Look-ups in named tables: a row name and a column name give one cell, copied from the table.

bidini:
,nelati,kap,vafad,lasibig,zage
befibu,0.92,0.36,0.27,0.16,-0.46
pur,0.33,0.10,0.42,0.08,-0.35
lud,0.42,0.20,0.31,0.14,-0.45
zurop,0.91,0.62,0.09,0.13,-0.49
ruve,0.67,0.30,0.20,0.20,-0.33
sibu,0.26,0.07,0.43,0.11,-0.41
runi,0.28,0.00,0.44,0.19,-0.21
tuk,0.73,0.25,0.25,0.31,-0.51
fuz,0.77,0.27,0.27,0.31,-0.47
kisanaz,0.79,0.48,0.21,0.15,-0.49
burudem,0.39,0.14,0.22,0.11,-0.28
feponop,0.71,0.41,0.18,0.08,-0.38
veb,0.80,0.47,0.20,0.28,-0.55
tinamev,0.33,0.11,0.20,0.15,-0.24

What is the zage of kisanaz in bidini? -0.49
What is the zage of zurop in bidini? -0.49
What is the lasibig of fuz in bidini? 0.31
What is the nelati of veb in bidini? 0.80
What is the lasibig of kisanaz in bidini? 0.15
What is the kap of runi in bidini? 0.00
What is the lasibig of veb in bidini? 0.28
What is the kap of burudem in bidini? 0.14
What is the vafad of burudem in bidini? 0.22
What is the nelati of lud in bidini? 0.42
What is the kap of sibu in bidini? 0.07
What is the vafad of tuk in bidini? 0.25
What is the vafad of pur in bidini? 0.42
What is the zage of tuk in bidini? -0.51
What is the vafad of kisanaz in bidini? 0.21
What is the zage of runi in bidini? -0.21

midop:
	fesavem	repif	bibu
sog	154	205	49
fub	170	245	12
busibon	128	88	174
zipat	134	147	107
veb	137	153	104
lada	71	41	143
dotezo	200	135	225
zat	221	234	111
nenebi	121	156	71
sukon	100	150	45
rif	188	138	204
ruz	31	25	107

What is the fesavem of nenebi in midop? 121
What is the repif of zipat in midop? 147
What is the repif of nenebi in midop? 156
What is the fesavem of sog in midop? 154
What is the fesavem of zipat in midop? 134
What is the fesavem of rif in midop? 188
What is the bibu of veb in midop? 104
What is the fesavem of lada in midop? 71
What is the repif of sog in midop? 205
What is the repif of dotezo in midop? 135
What is the fesavem of zat in midop? 221
What is the bibu of fub in midop? 12

zoz =
	dek	dez	puvu	difuf	dof	tuv
lam	-4.9	7.1	7.2	-7.1	-2.9	0.5
lezele	-1.6	-2.6	-3.4	2.4	5.5	-4.5
vovazu	8.4	-0.5	2.4	6.2	1.0	6.9
bineku	2.7	5.6	6.0	-0.9	-3.0	5.8
padi	-3.7	7.8	8.1	-6.7	-3.5	3.3

lezele, tuv: -4.5
bineku, dof: -3.0
vovazu, dek: 8.4
lam, dek: -4.9
padi, dof: -3.5
padi, tuv: 3.3
vovazu, tuv: 6.9
padi, difuf: -6.7
vovazu, puvu: 2.4
bineku, difuf: -0.9
lam, difuf: -7.1
lam, dof: -2.9
padi, dek: -3.7
lam, tuv: 0.5
lam, dez: 7.1

tuv =
,fuzili,sas,bilova,vuve,ditat,bami
dek,27,52,-9,-9,-66,0
ran,-19,64,-15,-14,-29,10
nefole,46,28,-7,-8,-68,-7
fab,79,8,-5,-6,-64,-24
vas,-47,55,-21,-17,-2,12
tis,-34,62,-17,-16,-12,12
bos,9,61,-11,-11,-61,4
tor,-56,36,-24,-17,3,11
gev,-4,64,-13,-13,-51,7
zep,-61,19,-27,-16,7,9
bukonu,64,15,-6,-6,-67,-15

What is the vuve of bos in tuv? -11
What is the bami of ran in tuv? 10
What is the vuve of zep in tuv? -16
What is the bilova of dek in tuv? -9
What is the bami of bukonu in tuv? -15
What is the sas of gev in tuv? 64
What is the bami of tor in tuv? 11
What is the ditat of tis in tuv? -12
What is the bami of fab in tuv? -24
What is the bilova of vas in tuv? -21
What is the bilova of bukonu in tuv? -6

Table likopos
,nus,duzem
nuten,2.3,3.2
vomez,5.2,7.8
valima,7.1,2.0
futi,8.1,2.6
vimi,6.3,2.3
roz,1.5,3.3
nuz,7.8,2.7
zavozaz,7.0,2.6
migus,1.2,4.9

duzem of futi = 2.6
nus of valima = 7.1
nus of roz = 1.5
duzem of roz = 3.3
duzem of vimi = 2.3
nus of zavozaz = 7.0
nus of futi = 8.1
duzem of valima = 2.0

petasa:
|  | gabifog | fonibep | sumak | zepu | dumufe | muzi | nufifu | zetipu | div |
|---|---|---|---|---|---|---|---|---|---|
| gosaso | 5.70 | 3.61 | 3.55 | 5.62 | 3.38 | 3.67 | 3.48 | 3.69 | 3.53 |
| met | 5.44 | 2.83 | 2.76 | 5.44 | 4.53 | 5.13 | 4.19 | 2.51 | 4.77 |
| katurip | 6.34 | 2.21 | 2.12 | 6.32 | 4.02 | 4.88 | 3.70 | 1.91 | 4.37 |
| bikal | 6.61 | 3.61 | 3.55 | 6.45 | 2.20 | 2.51 | 2.62 | 3.96 | 2.39 |
| vival | 2.82 | 5.19 | 5.17 | 2.86 | 5.55 | 5.17 | 5.44 | 5.05 | 5.36 |
| tezuro | 1.99 | 7.06 | 7.06 | 1.96 | 4.71 | 3.58 | 5.19 | 7.41 | 4.24 |
| ker | 1.71 | 6.07 | 6.06 | 1.77 | 6.09 | 5.35 | 6.01 | 5.94 | 5.74 |
| togad | 7.92 | 0.94 | 0.83 | 7.86 | 3.23 | 4.61 | 2.83 | 0.61 | 3.82 |

What is the zetipu of bikal in petasa? 3.96
What is the nufifu of tezuro in petasa? 5.19
What is the zepu of tezuro in petasa? 1.96
What is the gabifog of gosaso in petasa? 5.70
What is the div of katurip in petasa? 4.37
What is the fonibep of gosaso in petasa? 3.61
What is the zetipu of togad in petasa? 0.61
What is the muzi of ker in petasa? 5.35
What is the div of tezuro in petasa? 4.24
What is the nufifu of gosaso in petasa? 3.48
What is the muzi of tezuro in petasa? 3.58
What is the zepu of togad in petasa? 7.86
What is the zepu of katurip in petasa? 6.32
What is the fonibep of vival in petasa? 5.19
What is the dumufe of togad in petasa? 3.23
What is the dumufe of ker in petasa? 6.09
What is the div of togad in petasa? 3.82
Which row has the largest zetipu? tezuro

zum.tsv
	pamup	zolizi	fuvip	zote
rin	200	131	173	71
tokurum	196	129	152	59
fitagep	210	130	169	71
pip	171	128	130	39
nulol	224	133	188	81

What is the pamup of nulol in zum? 224
What is the zolizi of pip in zum? 128
What is the zote of fitagep in zum? 71
What is the fuvip of pip in zum? 130
What is the fuvip of rin in zum? 173
What is the fuvip of fitagep in zum? 169
Which row has the largest zolizi? nulol

nuten =
|  | nuvamas | fot | bon | fosa | mizis | palavu |
|---|---|---|---|---|---|---|
| bul | 0.58 | 0.79 | 0.34 | 0.36 | 0.53 | 0.75 |
| kemav | 0.54 | 0.68 | 0.57 | 0.68 | 0.49 | 0.43 |
| medilap | 0.51 | 0.59 | 0.53 | 0.55 | 0.41 | 0.41 |
| ginebe | 0.68 | 1.00 | 0.38 | 0.53 | 0.37 | 0.47 |
| zanoke | 0.36 | 0.35 | 0.71 | 0.63 | 0.61 | 0.62 |
| fubolef | 0.51 | 0.43 | 0.30 | 0.25 | 0.59 | 0.62 |
| lufefug | 0.46 | 0.30 | 0.40 | 0.40 | 0.63 | 0.44 |

ginebe, fosa -> 0.53
ginebe, bon -> 0.38
fubolef, bon -> 0.30
kemav, palavu -> 0.43
lufefug, mizis -> 0.63
ginebe, nuvamas -> 0.68

zolili =
|  | sufo | mal | rinog | lel |
|---|---|---|---|---|
| veni | 146 | 183 | 60 | 195 |
| nobikab | 151 | 199 | 49 | 197 |
| tatetog | 160 | 217 | 59 | 185 |
| mago | 168 | 237 | 50 | 180 |
| bef | 118 | 164 | 59 | 206 |
| kazin | 149 | 227 | 56 | 184 |
| vubigu | 168 | 233 | 51 | 174 |
| fosote | 149 | 193 | 48 | 197 |
| bok | 129 | 173 | 63 | 211 |
| fuvol | 132 | 182 | 55 | 199 |
| daruzor | 115 | 146 | 68 | 216 |
| dizo | 125 | 184 | 63 | 202 |

What is the rinog of dizo in zolili? 63
What is the rinog of daruzor in zolili? 68
What is the rinog of bok in zolili? 63
What is the mal of veni in zolili? 183
What is the mal of fuvol in zolili? 182
What is the rinog of mago in zolili? 50
What is the rinog of vubigu in zolili? 51
What is the rinog of bef in zolili? 59
What is the sufo of fuvol in zolili? 132
What is the sufo of bef in zolili? 118
What is the rinog of kazin in zolili? 56
What is the lel of bef in zolili? 206
What is the mal of daruzor in zolili? 146
What is the lel of veni in zolili? 195
What is the lel of vubigu in zolili? 174
What is the sufo of kazin in zolili? 149
What is the lel of bok in zolili? 211
What is the lel of dizo in zolili? 202
What is the sufo of vubigu in zolili? 168
Which row has the largest rinog? daruzor

